(in the rows, 128 means zero)
Each named turn below is shown by a few rows before and after it. Which turns, in which order, take the first row of each later pair to the second? The first pair is answered.
T (before -> after):
[128 101 120 132  98 109 124 135 118 124 142 142 109 146 102 159 114 112
 120 130 148 168 102 110 144 125 164 134 138 123 127 119 137  89 120 119
 142 129 147 143 133 121 126 142 145 118 145] -> [119 116 127 158 118 121 108 131 110 121 136 138 134 147 112 159 142 139
 105 127 157 170  98 116 119 124 148 128 112 137 118 133 120 121 122 100
 135 135 146 114 163 122 100 117 155 106 126]
[141  98 122 114 127 118 123 155 130 127 142 124 125 108 154 118  98 103
 131 129 118 127 156  94 152 143 160 154 105 125 128 116 127 117 149 141
 109 141 128 161 117 124 161 144 108 142 179] -> [140 108 123 142 131 119 112 153 130 110 146 129 183 103 157 122 115 112
 115 113 123 155 120 105 114 145 148 159  87 133 125 127  99 129 139 110
 108 138 140 152 141 117 143 124 113 136 171]
[152 128 119 155 116 146 115 104 135 117 136 146 167 111 113 153 151 154
 126 114 139 154 123 142 106 123 115 127 115 180 114 158 116 150 121 131
 143 140 132 113 139 173 132 108 133 132 136] -> [145 121 123 131 122 155 119 105 131 141 130 137 109 120 118 148 147 154
 138 132 138 114 173 136 140 118 122 113 121 181 111 150 142 151 134 158
 141 148 109 107 129 183 143 119 133 132 131]
M (before -> after):
[142 117 113 114 112 108 142 135 141 127 137 132 110 141 109 153 111 104
 150 136 119 136 127 131 135 130 136 148 160 115 138 121 167  89 107 163
 132 125 133 152 103 141 153 151 116 129 139] -> [136 114 123  96 115 118 144 139 138 131 133 129  90 126 125 139 103 103
 155 141 114 113 152 116 152 142 139 135 154 114 132 120 164  99 130 165
 123 131 118 144 105 140 152 145 116 138 141]
[124 137 123 135 151 129 119 125 132 139 123 135 133 118 144 128 151 153
 105 138 152 128 140 137 110 107 124 134 112 145 109 134 130 170 140 120
  99 152 139 130 127 139 140 108 136 109 131] -> [123 146 126 116 133 130 133 118 134 124 121 142 145  92 139 114 135 139
 112 135 140 140 121 127 114 128 127 118 117 129 116 137 108 165 145  98
 104 143 138 133 117 128 124  89 136 131 126]
[112 157 149 130 137 126 137 101 137 148  93 125 104 161 105 133 152 151
 109 147 150  98 145 160 140 114 102 105 137 126 128 135 140 147 139 142
 123 121 114  86 125 142  93 113 158 130  93] -> [112 167 148 119 122 123 151  92 145 135  90 136 122 144  98 129 139 141
 114 140 141 118 118 154 137 127 100  95 147 109 134 139 120 141 133 120
 134 110 118  94 114 132  81 100 159 145  87]
[129 130  78 126  92 102 161 114 146  89 140 143 195  80  97 105  78  66
 103 115 114 176  65 108 113 171 118 118 170 125 137 115  61 110 121  95
 118 108 174 145  93 121 127 109 105 163 112] -> [134  86  81 191 166 114 105 152 119 156 146  98 123 164 118 147 138 115
  69 131 160 102 171 144 112 110 116 167 132 189 106 103 159 145 123 192
  88 145 159 111 135 161 179 185 116  80 135]
E (before -> after):
[139 121 123 122 116 121 132 132 127 122 131 139 165 122 115 133 135 125
 120 121 125 150 110 122 103 127 129 129 125 122 135 119 116 119 118 126
 125 122 148 143 124 138 149 137 131 140 154] -> [133 131 126  98 109 123 148 117 127 131 120 140 122 126 104 127 131 125
 132 133 121 131 127 119 130 130 126 101 141 108 139 119 130 116 121 133
 137 122 131 137 106 144 140 134 135 153 139]
[110 128 112 117 135 122 124 129 120 146 114 130  88 159 103 110 137 144
 134 143 148 129 175 149 123  93 120 118 129 143 159 144 164 130 127 144
 146 124  96 115 111 143 125 129 124 131 113] -> [107 125 118 130 150 131 101 142 114 135 122 128 124 129 132  93 140 154
 121 135 150 126 174 131 108 109 117 123  90 162 144 150 132 157 148 123
 124 131  97 108 145 133 120 106 128 126 127]
[150  94 107 130  81  99 131 135 134 109 126 142 152 104 138 132 139 113
 163 100 117 167 124 105 159 170 134 158 161 132 135 135 102  96 123 107
 168 109  85 123 120 134 112 162 127 132 115] -> [144  99 114 118  82 105 135 134 133 112 123 140 138  99 142 127 133 116
 166 105 115 154 135  97 168 177 133 145 156 131 135 137 100 104 132 106
 169 109  75 114 119 134 102 153 127 143 106]
[134 135 145 134 115 112 117 135 156 112 149 132 127 121  87 165 104 119
 152 153 100 116 141 108 106 153 131 132 115 122 101 108 116 104 121 140
 166 122 129 140 121 100 139 131 126 159 129] -> [132 135 150 131 116 118 118 136 153 110 146 132 123 112  94 155 104 122
 148 157  98 108 147 101 111 160 130 125 109 124  97 110 111 115 129 133
 163 126 122 132 128 100 132 120 130 163 128]
N (before -> after):
[136 106 128 130 129 117 132 111 114 131 127 124 108 133 110 139 119 125
 137 118 123 120 145 130 144 132 142 146 151 129 123 123 164 106 115 159
 132 123 125 142 118 118 146 160 105 134 143] -> [122 132 139 125 134 128 140  97 111 136 114 126  95 139 104 136 134 140
 138 127 123 110 145 137 148 128 128 119 153 126 125 133 158 122 114 147
 144 121 109 119 116 124 117 140 117 141 111]
[131 151 116 134 142 126 111 125 117 152 122 108 122 133 124 136 126 138
 106 127 135 113 150 123 111 136 122 144 132 143  96 141 122 145 146 127
  87 165 106 148 129 111 128 128 107 120 130] -> [133 149 115 133 142 128 114 123 115 153 124 107 122 134 124 137 130 138
 106 128 136 112 150 126 113 134 120 146 131 146  97 140 123 143 142 130
  87 166 107 147 126 112 131 131 109 116 130]
[141 124 108 140 141 126 155  82 139 118 157 151 128 150  81 139  95 145
 121 120 138 167 110 114 122 107 136 129 148 110 140 149 140 104 116 142
 128 130 166 163 116 137 130 126 139 117  87] -> [136 131 111 141 141 129 160  76 139 117 149 151 125 150  82 134 100 153
 120 121 138 167 109 114 120 106 131 119 145 109 139 151 135 112 118 132
 131 130 161 155 115 136 117 114 143 125  77]
[150 139 124 140 109 180 133 137 175 135  94 189 100 162  89 150  88  93
 165  97 138 150 133 161 130 164  64 134 171 105 140 141 130 158 122 170
 113 128 138 109 155 175  96 109 140 138 110] -> [147 142 127 138 106 181 130 140 173 124  93 193 123 144  99 138  80  95
 162  95 134 156 122 151 124 177  62 131 158 106 136 144 105 166 131 152
 106 128 139 104 162 169  86  92 140 142 111]

Each pair is two turns apart.
[131 136 136 147 113 109 173 119 134 114 127 128 101 162  85 143 140  98
 136  96  82 137 131 116 100 119 153 108 166 133 153 112 120  92  90 132
 132 131 102 146 134 111  94 137  83 108  95] -> [129 131 141 171 126 115 147 139 130  97 138 121 152 133 117 131 143 105
 119  84  86 148 122 100  72 131 150 124 126 155 137 120  91 117 109 108
 109 137 107 143 174 101  93 120  84  99 111]
E, E
[144 116 113 129 125 116 128 140 134 129 140 130 104 145 115 155 126 120
 137 131 121 126 145 133 141 112 143 141 159 115 132 116 161 103 107 157
 150 133 127 144 111 139 150 163 116 128 139] -> [142 117 114 108 110 119 134 142 137 106 143 138 130  96 132 124  97 104
 144 125 109 134 132 103 148 143 152 130 149 108 131 120 119 105 129 127
 140 127 125 152 113 121 140 138 111 155 149]
E, T
[136 144 111 123 153 141 128 146 126  89 119 130 135 116 154 119 134 139
 104 145 152 102 136 127 128 118 141 151 119 138 140 152 133 137 127 144
 118 130 141 130 139 152 141 145 133 127 152] -> [143 150 105 112 133 130 145 134 135  79 119 140 142 114 138 122 123 124
 112 141 142 124 110 130 131 121 142 147 143 119 152 149 131 117 113 137
 135 121 150 144 119 147 138 146 128 141 149]
M, E
[129 138 129 122 122 130 125 115 125 133 112 114  94 143 122 129 126 132
 123 135 133 116 143 126 135 122 130 117 141 116 132 126 136 130 121 134
 143 126 111 122 121 135 120 121 132 139 114] -> [130 145 127 124 113 128 127 113 132 117 114 121 129 128 121 125 122 129
 123 130 129 138 114 124 122 132 132 117 140 110 133 132 113 130 118 112
 143 118 121 126 121 127 111 107 131 143 114]
M, N
[135 113 124 148 131 123 102 122 133 157 141 141 148 159 109 164 132 121
 121 124 123 136 108 145 113 130 145 152 138 132 137 129 156 109 107 142
 118 123 151 148 120 142 136 158 132 114 150] -> [130  99 129 137 136 133  92 136 128 147 149 136 155 114 144 135 110 115
 120 122 118 117 126 111 123 157 156 147 107 141 124 127 130 125 143 134
  95 128 141 151 141 129 143 140 128 128 171]
M, E
[162 121 110 189 139 120  89 123 122 147 148 132 120 199  93 189 156 134
  92 116 132 135 120 145 106  77 142 185 154 153 149 125 186  97  70 195
 128 113 148 149 149 146 155 188 123  59 135] -> [153 127 117 194 155 132  84 121 115 155 141 124 106 205 104 186 172 154
  83 121 139 115 140 149 109  74 134 173 140 164 140 128 187 119  79 197
 121 119 135 125 163 150 143 174 131  54 124]
T, T
[111 137 133 127 120 152 149 106 117 119 129 135 156 123 141 109 118 122
 148 128 134 133 101 124 115 149 119 100 131 111 111 150  94 142 144 106
 128 106 123 129 161 114 118 101 146 150 111] -> [108 135 133 150 142 158 137 108 110 139 123 124 134 153 140 121 143 142
 140 134 148 112 123 141 109 125 110 103 125 124 104 153 118 156 136 125
 127 117 114 108 172 130 120 114 156 128 100]
E, T
[114 189  88 134 156 136 134  89 155 135 129 120 120 128 129 148 162 160
 127 141 126 163 101 180  84  99 131 108 148 171 126 120  99 117 113 112
 122 127 147 105 124 158  84 147 146  88  99] -> [122 165  88 152 171 138 107 116 148 132 146 113 142 110 159 139 155 158
 112 131 132 158 119 160  74 111 140 135 115 194 111 115  93 130 134 115
  93 138 149 112 152 151 108 156 140  75 136]
M, E
[113 123 148 131 123 133 124 108 116 118 121 142 147 128 130 116 143 114
 133 122  99 144  84 121 122 159 115 107 146 127 137 166 105 148 122 106
 128 111 126 129 136 117 105 124 104 132 128] -> [113 113 153 128 130 141 114 120 111 122 125 131 135 113 149 102 135 116
 127 121 100 121 109 106 130 169 119 108 127 137 128 162 103 160 142 111
 111 120 118 125 149 119 115 126 103 132 140]
T, N
[ 92 112 125 132 125 120 106 110 138  99 156 148 163 105 113 139  90 135
 119 143  99 150 135 106 131 141 147 140 157 140 154 117  96 110 114 122
 107 137 108 153 135 144 136 128 120 119 165] -> [ 90 122 128 155 141 122  95 102 135 101 151 145 173 126 108 151 116 154
 108 144 108 153 127 123 110 126 137 142 151 150 150 124 101 123 101 118
 112 139 109 137 146 147 123 125 125 103 150]
N, T
[111 142 153 154  93 137 133 115 145 103 108 148 101 111 100 110  92 117
 166 123  87 213  92 129 115 126 107 156 179  87 166 119 110  88  97 106
 130 106 169 154 101 109 121 133 146 155 148] -> [103 141 165 164 109 153 110 126 140  91 113 144 134  77 137  86  95 125
 154 118  92 202 103 105 100 149 104 156 136 108 147 126  74 119 126  79
 103 113 163 142 141 100 108 106 148 161 155]
E, E
[125  75 105 152 127 114  91 167 126 118 124 127 138 130 150 146 130 114
 141 158 147 120 115 144 103  98 150 175 118 106  98 116 100 118 149 137
 111 142 151 157 126  85 149 200 135  81 141] -> [128  76 106 120 104 112 106 163 133 110 123 132 128 112 148 135 103  93
 157 159 135 121 112 130 126 117 160 164 132  88 107 113  88 105 157 131
 116 132 149 168 107  79 147 192 131 103 142]
M, E
[153 140 116 147 126 134 129 103 128 133 141 113 164 142 128 166 131 125
  95 124 138 146 103 135 115 130 127 146 147 151 126 128 151 100 134 157
 136 119 163 115 143 137 122 162 128  94 126] -> [137 161 123 106 109 145 158  84 135 135 122 119 119 138 116 150 118 122
 116 139 127 129 113 129 150 141 123 104 167 129 133 129 148  99 142 153
 154 113 138 103 119 136  95 142 131 121  99]
E, M
[121 139 150 147 114 152 158  98 123 105  68 115 138 153  94 118 144 166
 101 118 137 150  97 154 108  91 117 108 158 121 148 129 116 131 120 122
 155 147 128 130 119 113 100 110 130 143 110] -> [117 130 155 161 139 162 141 111 114 119  72 103 117 161 112 115 157 182
  93 122 149 125 132 152 109  84 115 109 135 143 136 126 126 156 133 134
 140 159 115 111 140 122 106 113 135 129 115]
E, M
[139 131 169 123 157 131 157 125 125 141 111  89  69 117 115 158 127 159
 125 147 160  91 153 109 148 107 117 120 154 163 134  95 140 125 163 139
 164 107 127 115 122 123 113 115 112 122 140] -> [137 157 167 130 141 127 167 108 133 114 109 105 117 105 101 156 129 159
 123 136 156 133  99 116 121 115 106 110 161 151 143 108 105 125 149 100
 177  96 141 116 119 117  83  87 113 135 121]
M, T
[133 111 101 132 122 131 125 137 133 117 140 153 121 141 127 122 103 101
 136 134 148 129 138 136 137 143 143 163 132 118 128 115 143 110 144 145
 110 131 150 158 134 136 147 161 119 124 161] -> [124 124 108 117 119 135 138 125 132 128 128 150  91 152 117 123 108 105
 146 145 145 114 150 140 156 138 138 142 148 108 133 114 154 112 143 151
 123 131 135 148 120 142 137 157 122 134 142]
M, N
[115  90 182 100 164 135  81 126 144 146  99 120  61 142 130 131  74  95
 110 102 139  80 194  99 141  87 123 143 110 177 129 155 105 101 183 157
 128 110 120 140 107 133 178 147 122  98 161] -> [130  79 172 106 149 119  79 133 151 129 115 130 109 130 126 134  57  72
 108  88 131 117 155  96 122  92 134 164 116 172 133 152  90  80 176 144
 128 102 146 167 107 121 194 153 111 100 183]
T, M
[133 162 134 146 144 113 115  91 134 115  91 158 151 152 102 115 134 127
 138 113 145 125 138 163 111  96 144 166 142 138 153 154 142 112 107 139
 162  87  70 137 127 142 117 165 135 114 115] -> [129 148 143 154 160 124  95 115 127 102 103 153 177 112 144  92 121 128
 126 105 145 116 153 132 108 118 151 175 100 160 136 153 115 136 142 128
 131  95  67 139 159 133 123 149 134 113 143]
M, E
[ 91 134 124 154 123 137 112 100 118 129 127 110 151 112 158  60 138 112
 123  85 115 118 128 101 161 101 127  90 136 102 146 117  84 170 134  95
 137 172 163 129 154 119 118 119 175 116 113] -> [ 93 129 124 162 131 140 104 106 112 143 127 105 138 123 160  62 143 116
 119  86 122 106 148 105 163  94 129  95 132 113 142 114  97 177 138 107
 133 181 159 122 160 126 125 128 179 108 119]
M, M
